Where one turn sends some rows of the set: a few examples, then the rows asked:
vilu: [  6  -7  13 -11   7 -18  -3  -5  -4  11  -2   7   1   3 -21   0  -5  -3
   0   1   2  16   2   8  -6  -5 -19  -6  14   1   1   9   6]
Besuk: [ -8  11  -7  -7 -17  -9 -10  -4  12   1  -5   7  -4  -2 -11  18 -21   1
   2  11  11   5 -23   4  10 -11 -29  -5  19   6  -1  17  -1]
lata: [-13  -3   2   9  -5   4   7 -10  -4   4  -5 -13  -4  -2  -8  -4  -8 -12
  11  17   7  20  -8   8  20 -12 -20 -12  10  -9   9  24   9]
ladid: [  2  -6   6 -25   1  -7  -4  -2   7  12  -2  15   4  -1 -15   2  -4 -15
  -5   5   4  16  -3   4   0  -6 -24  -2  11   7   8   7   8]
Pil: [  2   5   1 -17 -16 -11 -21  -9  -7   1  -3   0 -15  -3 -11  12 -15   6
  12  13   2   8  -9   7   8 -16 -12  -9   8 -13  -7  11  -5]
zete: [-14  -1  -3   8  -9   1   0   4  -2 -11  -6 -11  -7   2 -12   5 -24 -12
  14  11  -1  16 -11   8  15  -9 -19  -4  11  -9   8  25   8]
bago: [ -5  -3   4  -6  -5   0  -3 -13   7  17   2  15  -8   0 -30  21 -11   0
   0   1  19  -2 -11   0  27  -9 -25 -11  10   2  -1  13  -3]
vezi: [-14   3   1   7 -10   8   1  -6   3   4  -3 -10   1  -1 -10   1  -7 -17
   9  15   6  21  -6  11  23 -10 -21 -13  10  -5  14  25  11]
kez: [-12   2  -9  -4 -10 -11  -6  -1   6  -8  -6  -1  -8   3 -18  18 -30   2
   6   4  10   2 -18   1   6  -8 -22  -3  16  -1  -3  17  -7]
lubo: [ -7  -7   1  -5  -3   1  -2  -9   2  14   0  10 -11   1 -33  17 -13   2
   3  -1  19  -7  -7  -3  24  -9 -21  -7  10   0  -2  11  -8]
zev: [  7 -10  15 -12   9 -14   0 -12  -5  14   0   3  -2   3 -19   1  -5  -8
   2   7   1  16   1  11  -3  -2 -22  -7   9  -6  -6   6   1]
dineb: [ 10  -3  16  -1   7   3   9 -11  -2  16   8   9 -10  -2 -15   2  -5 -11
   0  12   4  16  -3  14  13 -15 -27  -2   6 -10 -13  11  -3]
Keki: [ -4   1  -1 -20 -15 -10 -18  -8   6  -4  -8   3 -11  -4  -5  19 -17   7
   6   8   5  10 -10   6  15 -14  -4  -8   1  -9  -3  14   1]
kes: [ 12  -1  16  -5   2   7   4  -9  -3  10   7   7 -15  -4 -11   7  -8 -13
   5  16   5  19 -10  13  21 -20 -23   4  -1  -9  -9  15   0]
fater: [ -1  -3   9   7   6   3   3   1   8   2   3   1  -4   7 -24  12 -12  -5
  -2  -6   4  10  12  17  15  -8  -5   0  -2 -11  -5  16  -3]
goga: [ -2  -7   1 -10   2  -8  -8   3   8   6  -7   1  -2   6 -22   4  -8  -7
  -1  -7   3   3  16   8   2  -6  -5   3   6  -1   3  10   4]
sak: [ -4   3   1 -26 -16  -4 -16 -12  -1  -2  -1   2  -6  -6  -7  18 -15   0
   8  17   4  12 -17   5   9  -8 -14  -9   2 -10  -2   8  -7]
matif: [ -6   2   0  -1  -7 -17  -2 -12   3  -1  -5   2  -6  -2 -11  15 -23   8
   5  12  12   9 -27   4   6  -9 -27  -8  18   0  -8  16  -4]
Sesus: [  4   2  15   6   3   5  -2  -2   1  -3   6  -4  -6   5 -24  19 -12  -4
   5   1   4  17   3  19  19 -10  -4   1  -5 -10  -3  18  -3]
bog: [ -3   5   4  -5  -6  20  -3  -1   7   4   6   2  -3  -8 -11  10   0 -10
  -2  14  11   9  -2   9  20 -15  -8  12  -5   2   2  12  -4]
Bezof: [-11  -2   4  10  -7  -3   5  -7  -5  -3  -5  -9  -4  -6  -2   1 -16  -5
  12  21   3  21 -20   8  14  -9 -24  -7  12  -6   4  23   9]
Bilud: [-13   8  -2   6 -17   4  -5   1   5  -3  -4  -4   0  -4  -5   7 -14 -11
   8  17   2  18 -16  10  19 -10 -24  -6  14   0  12  25  13]
lon: [ -5   3   3  -7  -4  19   2  -2  15  11   6  10   3  -6 -12   8   1 -15
  -9  11  10   8   1  10  17 -10 -15   6  -1   2   2   9  -4]
vaz: [  0  -5   5 -23  -2  -2  -5  -7  15  16  -4  14   4  -4  -8   4   0 -15
  -8   7   6  12  -1   6   7  -6 -20   0   5   6   4   7   9]
naki: [ -4 -11   2 -15   4 -11  -4   4   7   4  -8   7   1   3 -19   1  -8  -5
  -4  -5   5   9   8   2  -2  -6  -8   2   8   5   7  10   7]
Fitul: [ -6  -6   7  -2  -1  -2   0 -15   0  15   3   9  -6  -1 -32  19 -10   6
   2   3  20  -2 -11   0  22  -5 -22 -12   9   0  -4  11  -8]
fam: [-15  -3  -1   6  -6   5   5  -4   1  -1  -6 -12  -6   2 -13   0 -15 -18
  12  10   4  19  -4   9  24 -11 -19 -11   8 -11  12  26  10]

zev turns into goga
vezi turns into lata
Fitul turns into lubo
Now these:
Keki turns into sak
kes turns into Sesus
fater turns into lon
Bilud turns into Bezof
ladid turns into vilu
kez turns into Besuk

Where one turn sends some rows of the set: a few examples, then the rows asked:
gok: [  0 -14 -19   0   1   1  -4   0  10  21  -3  -3  -6  -1   7   0   3  -9
 -11  -3 -15  13  -4  -1  24   8  -3   3  -9   5   3  -7  -8   6  -9]
vabef: [ -5 -16   8 -23  -1  -3   0   9   9  12 -21   5   9   3   4   4  -8  -3
 -18  10 -17   6   3  -9   1   7  10  10   0  -3   7  -3   0 -16   1]
doz: [  3 -18  -7 -12  -4   6  -6   5   1  11  11  -1   6 -13   6  -5   3  -2
   5  10   1   4  -6 -17  14  13   9  -4   8   6  -3 -11   4  -6 -11]
Sep: [ -1  -8  -7  -4  -4  -9   4  -2   6  18 -10   1  -3  10  24   4 -11 -12
 -10   8   0  15  10   7   5  25   0   4 -12  -1   2  -7  -7  -8   6]
bok: [ -3 -15  -3  -4  -2  -5 -11   6   5  20 -15   1  23 -15   2   6  10 -15
 -10  -4  -3  18 -13  -4  18  10   1  24  -4   1  -1   2  -7  -7 -10]
fotu: [ 10  -6   1 -19   2 -12  -2   6   4  28  11   2  20   9   4   3  -9  -6
 -13   2  -8   8  -2  -2  12  26  13   2  -7   6   1 -20  -3 -14  -3]
Pagot: [ -9  -8  -2  -6  -1  -6  -9   9  -5  25   9  10   3   6   0   1  -3  -7
   4  -7   2   7   5   1   8  17  22  15  -7  13 -12   1 -10 -15  -3]
Bogu: [ -5   0  15 -18 -16  -7  -6   1   8  22  -7   1   7  -7   4  11  -2  -4
 -14   4   0   1  -4  -3  24  22  -1  -4  -5   1   0   5  -1  -7  -7]
Nimuf: [  0 -25   0 -32  -7  -5  -5  14  -6  14 -16  13   8  -9  -4  -4   7  -6
  -7   2 -11  16  -2  -7   1   5   1   1 -10   4  -3  -9  -5  -9  -8]
zegoz: [ -1  -5  -5 -14 -17   5  -8  -9  -1  18   2  -9   8   1  16  19 -14  -8
 -11  -2  -9  20  10  -1   2  23 -11   6  -9   4  -5  -7  -1  -1  -3]
nake: [ -5 -15  -9  -6  -7  -1  -2  19   4   0 -13   2  21 -10   7  11   0 -13
  -4  -7 -18  13  -1  -3  -5  21   3  11  -7   5  -8  -5  11 -20  -2]
Pofil: [ -4 -11 -11 -16  -1   0  -8   0   7  19  11   2  10  -3   8  -2  -3 -13
 -11  -2  -3  16   2  -2  11   3  -4  11  -8   6   2  19 -15   1  -9]
lifed: [ -4 -26  -6 -22 -16  -6   3   8   7   9   1  -8   1  -9   3   8   9  -6
  -6  -6  -1  12  -2  -7 -17  30   3  11  -5   6   0  -9   2 -17   5]
Dapap: [  8 -20 -13   3  -8  -7  -6   8   4   1   2   0  21   5   5   9  -6  -4
  -5  11  -7   3  10  -4  -2  19   7  -2  -9   5  -4   2   6 -21  -2]
Legik: [  6 -18 -12 -20  -9  -3  -1   5  -1  23 -12   0  13  -1   7  21   3 -11
  -4  10   3  25   9   4  -4  16  -1  20  -7  -1  -4  -9 -16  -6  -9]
suzup: [ -5 -15  -4   1  -9  -3  -6  -2   8  20  -8   0 -15  -4   5   8   5  -6
  -9  -2  -5   6  -6  -2  29  17   0  -3  -7   7  -1 -10  -2   4  -5]
fep: [  3 -12   1 -12 -14   5 -11  14   6  14 -17  -5  15   6  15  25   7 -21
  -7   2   4   9   6   2   8  26  11  15   8   8  -2  -5  -6  -7  -6]
zife: [ -7  -9 -12   3  -1 -10   6   5   8  17 -10   4   4   7  17   6   0 -16
  -6   4   0   7  11   5  11  27   6   1   1   0   1   2 -15  -7   9]
bilip: [ -5 -32  -6 -19  -8   9  -3   4   6   8  -1   4  -6 -27   6   8   5  -4
  -8  -6  -5  13   9  -4  12  24   6  14  -9   5  -2  -9  -2 -20  -3]
pimez: [  2 -14   1 -21 -10  12 -10  17   0   4  -3   9   4   2   4   3  10 -17
   0  -2  -3  -1 -12 -13   0  13   7   2   2   7   9  -2   3  -9 -11]
Feler: [-11 -14 -13 -10 -15  -4   3   6   9  12  -2  -2  14  -8  10  19   9  -5
 -14  -4  -6   7  16  -4  17  25  13   8   5   0 -12   8 -14   0  -1]
fipeb: [  3 -18  -4  -9 -11  -8  -5   2  -3  16   5   0   6   6   4  12   0   6
 -14 -13  -4   3  -1  -1  17  20  29  12 -13   1  -6 -14  -1 -10  -8]
rud: [-10 -23   1 -14  -2   1  -4   1   4  10  -4  11   1   6  -2  11  -5 -12
  -2   9  -3   3   0 -14  -9   7   2  10   8   7  11   6  -5 -13   3]
Sol: [  1 -15 -12 -10  -5  17  -7  10   7  11  -4   0   8 -17   0  13  -3 -13
  -6 -11 -18   6   7  -6   8  26  -8   3  -5   9  10 -12   0 -23  -6]
lel: [  2 -14  -1 -15 -16  -3 -11  -3  10  28 -10  -8   4  -2   0   7   7 -12
 -11  -2  11  11 -12 -12   7  23  -6  19  -9  10   8  -4  -1 -10 -16]
mus: [  6 -14  -4  -9 -10  -1 -16  17  -6  16  -9  -7   5 -10  -4 -10  -5   2
  -9  -4  -9  10   9 -14  12   4   7  -5 -13  12  -3  -9  -4 -11  -6]
gafup: [ -5 -19   1 -13  -9  -2  -7   2   3  16  -2 -17   7  -3   7  -5   5   3
   1   9  -7   9   9   7  -8  22  13   2  -1  -1  -8  -4  -1 -19  10]
Vok: [ -6 -16 -14 -10   1  -2  -9  -6  -4  31   7  -2  16   8  -2   6  -4  -7
   4 -12 -15   9   0   3   7  20   6   3   3  14  -9 -14  -2  -9  -9]

Feler turns into Pofil
suzup turns into zife
Now these:
Nimuf turns into lifed
fotu turns into fipeb
rud turns into Sol
Dapap turns into mus
lel turns into fep

Where one turn sends some rows of the set: a few examples, then the rows asked:
buleb: [  3  15  14   5  -1   9  -4   0   2  -5   0 -22   0   0   1  -4   4  -3
  -5  -1   9  -3   8   2   3  -4  -1  -7]
goru: [ 13   4  13  -5  12 -13  -9   1   4 -10   5   0  12   3   0 -10   9  -4
  -8  -9  10  -7   2  12   4   0  20   5]
zit: [-13  -5  -2   3  10   9   7 -14   3 -15 -13   3  -7   5 -12   3   7 -14
   1  -2  -7  -3  15   7  -9  -9   3   7]
Ras: [  0 -14   2   3  10   7   7   1  -5   0  -7   6  -4  10 -18   1  10 -21
  14   2  -2   9   4  13  -5  -1   2  12]
zila: [ 17   4  13  -5   2   9   6  -5   5  -7   4 -24   4   8  -7  -3   0   9
   1   0   7   3   1   7  -4   7   5  -5]
Nusus: [  8  -8  -2 -11  18  -3  -2  -2   0 -13 -18  11  -4  -1 -10  -3  11  -8
  -7  -4   2  -6  21  16  -7  -4   9  10]
Kad: [  3   8   9  -9   2  13   5  -2  -1  -9   4 -27   5   4  -4   1   4   7
  -4   0   3   0  16   7   6   3   4  -8]
zokep: [ -2 -12   0   3  12   1  13  -9  -1  -9  -5   5 -10  18 -17   5   8  -9
  10   1  -8   6   9  14 -11  -1   5   3]
tase: [  7 -18   5   9 -10   6   4   3   0  -1  -6 -15   3  14 -16  -1   9  -7
   7   1  10 -10   9  14   4   4  -2  -9]
Dedus: [ 11   9  19  -4  -1   6  -1  -2   1   3   2 -19  10   6  -3  -5   2  -5
   6  -1  12   0  -1   1   2   1   8  -5]
fike: [  8  -4  -3  -3  19   1  -1 -12   4 -15 -11   8   2  -4 -10   3   4 -15
  -8 -10   4  -4   8  12 -10  -3  11  20]
Pesit: [  9 -11  -2   8  -6   4  11 -12   4 -11   0 -19  -3  17 -15   6  -1  -1
   0  -1   8 -10   1  10  -2   7  -2  -6]
suv: [  5  -1  -2   4  21  -8   1   2  -8  -6  -2  10  -4   2 -10   5  15 -21
  -3  -4   0   7  14  19  -5  -4  10   7]
Nibas: [ 11   8   0 -11  18  -7   0   3  -5 -16  14 -10   4  -1  -2   0   9  -2
 -15  -4   3   1  10  15  11   5  13   8]
segi: [  2  -4   5   1  20 -14  -1  -9  -2  -9  -3  16  -2  13  -8   6   6 -14
   0  -9   2  -1  11  16  -7  -4  18   6]
sogug: [ -1  -6   4   2  -9  -2   6  -8  -6   1  -2 -14   2  18  -9   6   1 -15
   8   1  12 -12   3   2  10   1   2  -9]
Turav: [ 12   7   2  -4  18  -9  -2   4  -3 -17  15  -8  -2   4  -2   0   8   2
 -16  -5   4   1   7  18   8   6  10   8]
kebop: [ 13   3  19   1  -2  10  -6   8   3   1  -2 -19   2   6  -5 -10   5   3
   3   0  13  -2   5   8   2   2   0  -5]
vago: [  3  11  13   6   3   7   3  -4   2 -10  10 -25  -1  11  -3   3   1   7
  -4  -4   4   2   9   9   1   2   3 -10]
vumuz: [ 12  -4  -5 -17  21  -9   2  -5  -9  -8  -8  11 -14  10 -10   3   2  -7
  -4   0   4  -1  12  14  -1   1   8  13]
Ziz: [  9  -9  -2   2  21  -1  -4   1  -4 -11  -3   9 -14  10 -12   4   0  -8
  -7  -8   7   1   8  21  -2   3   3  22]
Nagak: [-15 -11   2  -2  10   6   5 -10  -1 -12 -11   6 -10  19 -13   5   2  -6
   6  -3  -5  -5  17  11  -2  -5   4   7]
rokek: [-12  -7   3   1   8   9   3  -9  -3  -4 -11   6  -2   7 -11   3   2 -24
   9  -3   1  -1   4   3   0  -7   3  17]
fer: [ 14  -3   8  -5  15  -4  -5   6   2 -14  12  -6  14   3  -6  -4   8   1
  -9 -10   7   0   5  20   7   8  17  12]
pefev: [ -8 -12   3   3   7  11  -2  -3  -1  -6 -15   6 -13  11 -13  -2   1 -13
   5  -2   4  -4   7   9   0  -4  -4  19]
Suvik: [  8  12   6  -4  14 -15  -8   5  -2 -12   6  -2   1  -1   3  -7  13  -6
 -15  -3   6  -5  10  12   8  -3  12   0]
pufit: [  9  10   7 -11  14 -16  -7   3  -3 -12   6  -1  -2   5   3  -6   9   0
 -13  -3   8  -7  10  11  10  -1  13   2]
balu: [  6  -6  -1   8 -11   6   3  -1  -1  -4 -11 -17  -5   3 -11  -2   9 -12
  -2   3  11 -14   7   5   3  -1  -9  -7]
Rifar: [  2 -14  -3   1  -6  11  11  -5  -2  -7  -2 -22  13   7 -15   7  10 -11
   3   0   4  -7  13  10   5   5   3  -9]
Kop: [  0 -14   5  -2  19  -1  -6   1  -3  -9  -5  13   2  13 -11   5   3  -9
  -1 -12   6  -3  17  22   1   1  14  17]
Zifav: [ 19   0   5  -6  15  -4  -3   0   4 -17   9  -7  11  -1  -5  -6   6   1
 -13  -9   7  -1   1  16   3   7  15  14]
nelu: [  4  -4  -5  -9  21   1   2  -4  -9  -8  -2   6   5  -2 -11   9   6 -22
  -3  -6   3   5  11  13   1   0  13  20]
lusaz: [ 10   1  15   0   2  12   3   5   1  -3   7 -24  12   7  -8  -2   9   4
   5  -1   5   6   9  13   1   6   7  -9]
dila: [ -2  -3  -2  18  -6   4   8  -8  -1  -9   2 -20  -3   9 -10   9   6 -14
  -3  -2   6  -8   6   8   2   0  -5  -9]
mator: [ -1  10  18  -5  -1   6  -4  -1  -3  -1   3 -20   0  13   1  -1  -2   3
   1  -1  11  -5  10   3  11  -1   3  -6]
vivul: [  0 -13  -5 -10  11   8  14  -8  -2 -10 -13   2  -7   8 -18   1  12  -9
   7   5  -9   5  14  11  -9  -2   3   5]
Tef: [ 15   1  12  -8  11  -9 -11   5   5 -12   0  -1   9   0  -1 -13  10   0
 -11  -7  11  -9   7  14   5   1  15   7]
mak: [  7 -12  -1  -7   9   8   8  -6  -3  -3 -13   5 -11  11 -17  -2   3 -14
  10   4   0   4  -1   8  -7   0  -1  16]
Riban: [ -1  -9  -4  -7  -7   8   8  -8  -7  -7  -5 -20  -2  14 -11   7   1  -5
  -1   3   8 -14  13   5  13   4  -3  -5]
vora: [ 12  -8   0   0  -8   3  11 -14   2  -3  -7 -17   7   9 -13   2   3 -13
   5   2  10 -11  -3   1  -3   3   3  -7]

suv turns into Nusus
vago turns into buleb
Now these:
pufit turns into goru
vivul turns into Nagak
sogug turns into vora

